array([ 77, -51, -23,  78]) -> 77

array([ 73,   3, -10,  15,  30,   7, -55]) -> 30

array([ 24,  26,   7, -27,  70]) -> 26

array([ 55,  30, -88,  71, -30,  76]) -> 71

array([[-75, -18,  -5, -33,  47],
       [-57,  55,  77, -11, -38],
       [ 19, -23,  -4,  -4,  83]]) -> 77

array([ -5,  66, -80,  60,  70]) -> 66

array([ 54,  79, -27, -51]) -> 54

array([-43,   8, -46, -44,  15,  49, -83]) -> 15

array([ 78, -81,  31,  22]) -> 31
---
Input:
[[-22  20   1 -18  -7]
 [  5   8  -4   8  -9]
 [-65   3  -8 -18 -10]]
Output: -8

Input:
[[-17  24  38 -11  54  30]
 [ 72   2  -4  -9   1 -34]
 [ 35  40  14 -23 -29 -15]]
Output: 14

Input:
[[-40   5  41  17]
 [-44  26  -8  34]
 [ -2  -7 -63  -9]]
Output: -63

Input:
[[-11 -64  -2   1  10 -19]
 [-56 -49  46 -10  14 -15]
 [-44 -67  38 -16   9 -21]]
Output: 38

Input:
[[  8  -9  20 -38]
 [-28  24 -29 -86]
 [ 11  10  33  59]]
Output: 33

Input:
[[-60 -45   8 -16 -32  52  82]
 [-65 -40   9  -9 -29  41  74]
 [ 49  39  -5  14  28 -54 -68]]
Output: -5

Input:
[[-32  90   0  12 -24 -26]
 [  2  34 -28 -33 -74  30]
 [  7 -29   2  27 -12 -78]]
Output: 2
---
[[ 77 -83  21  38 -18 -84]
 [ 65 -81  16  43  -3 -68]] result: 21

[-30 -67  26   8  10  34  -1] result: 26

[[-43 -22 -36  20 -36 -74]
 [ 18 -22  44 -61 -33 -79]] result: -36

[[ 34  58 -61  64]
 [-21 -51 -74 -26]
 [ 83  11 -72 -78]] result: -61

[[-63 -74  43  25]
 [-16  32  78 -47]] result: 43

[[-38 -11   3  78]
 [ 38  40 -59 -35]
 [-57 -60   1   3]] result: 3
---
Input:
[[ 214  413 -180  454  686   -6]
 [  14  364  431 -314 -707  484]
 [ 208  199 -164  253  367   40]]
Output: -314

Input:
[[26 92 69 24 21 82  2]
 [47 66 28 22  4 86 10]]
Output: 21

Input:
[[-347  -69  188 -544]
 [-869  830  277 -397]]
Output: -69

Input:
[[-963 -824   49  643  683  712  698]
 [-972 -837   59  612  691  701  677]]
Output: 683

Input:
[[ 34   0  34 -39]
 [-22 -13  24  -1]
 [-25 -13  21  -2]]
Output: -13

Input:
[[6205 4139 5742 4860 2499 5206]
 [1618 5957 3380 4252 4995 1711]
 [9038 3985 5776 8010 8266 2393]]
Output: 4252

Input:
[[2 1 2 2 5]
 [5 8 4 3 6]]
Output: 2
---
[[ 38 -22  17 -36   3  -8  11]
 [-36 -16 -23 -67  -3  56 -52]] ans = 56, 38

[[ 67 -68  85 -45  31 -66]
 [-27  43 -27  -4  17  31]] ans = 85, 67

[-22  24  56  38 -64] ans = 56, 38

[ 11  71  73 -40 -42] ans = 73, 71

[ 50 -28  21 -76] ans = 50, 21

[ 70 -68   2  28  58 -65  16] ans = 70, 58

[ 40 -68  64  35 -66  39 -28] ans = 64, 40

[-45  67 -31  39 -48] ans = 67, 39

[-13  86  -5 -25  37 -74] ans = 86, 37
---
[[-14  23  -1  37   0 -56 -33]
 [ 42   1   8 -57  63 -41 -55]
 [-64 -67  40  15 -25  52  53]] ans = -41

[[  6  -3 -21   6  51  31]
 [  0  19 -68  -9  82  74]
 [ -9   7   3 -12 -13 -10]] ans = 82

[[  1   2  -1  31]
 [-16   0 -69 -25]
 [ -1  -1 -17   1]] ans = -69

[[-73  -1  -7  26]
 [-40 -16   0  19]
 [ 38  13  37 -25]] ans = 0

[[ 54 -40  54  30  52]
 [ 63 -55  -1  67  10]
 [-36  -2 -60   9 -25]] ans = 67

[[  7  41 -39  -5 -71]
 [ 33  12 -73  21  -5]
 [-70 -20 -51  55  60]] ans = 21

[[-19  39  13  34]
 [  5  -5  13   1]
 [ 75 -21 -33 -12]] ans = 13
---
[-79 -16   2 -45  -4   7] Answer: -79, 7

[ 18   6 -70  13 -28 -35] Answer: 18, -35

[ 51  61 -74  -7  52  14] Answer: 51, 14

[[ 38 -17  54  -2 -55 -36]
 [-26 -24 -70  41  46  39]
 [ 81 -50 -36 -13 -19   3]] Answer: 38, 3

[[ 59  20  44  80 -10 -29]
 [ 12  12  42  56  17  21]] Answer: 59, 21

[-68 -36 -12  42] Answer: -68, 42

[ 41  54 -17 -19 -77] Answer: 41, -77

[-13  22  -1  63  68 -31] Answer: -13, -31

[ 57  52  69  39 -79 -37  48] Answer: 57, 48
---
[15, 19, -55, -3, -13, -59, -88] => -3

[-56, -15, 76, 46, -21, 32] => 32

[-63, 38, -28, -7, 54, -70] => -7

[-20, -14, -15, -88, 39] => -15

[[5, 3, -23, -87, 61, 9, -19],
 [53, -27, -79, -52, 6, 1, 37]] => 37

[[21, 13, 37, -64],
 [56, 22, 22, -16],
 [25, 11, -1, -12]] => 25
---
[[ 44  44  40  18 -63 -30]
 [ 25  18  24 -21  -5 -39]
 [ 68  64  28  21   7 -60]] result: -63

[ -2  76  34 -24  89  10] result: 89

[[  2 -61   4 -33 -66  49]
 [ 73  11 -53  18   7   2]] result: -66

[-40 -70 -73   2  -3  -4] result: -3

[[ -7 -38 -11  -8 -32 -22]
 [ 31  77   5  -6 -58  11]] result: -32

[-85 -27  43 -39 -12  21] result: -12

[-58 -88  80 -27 -15  85] result: -15

[-87   2 -61 -15  57 -58] result: 57
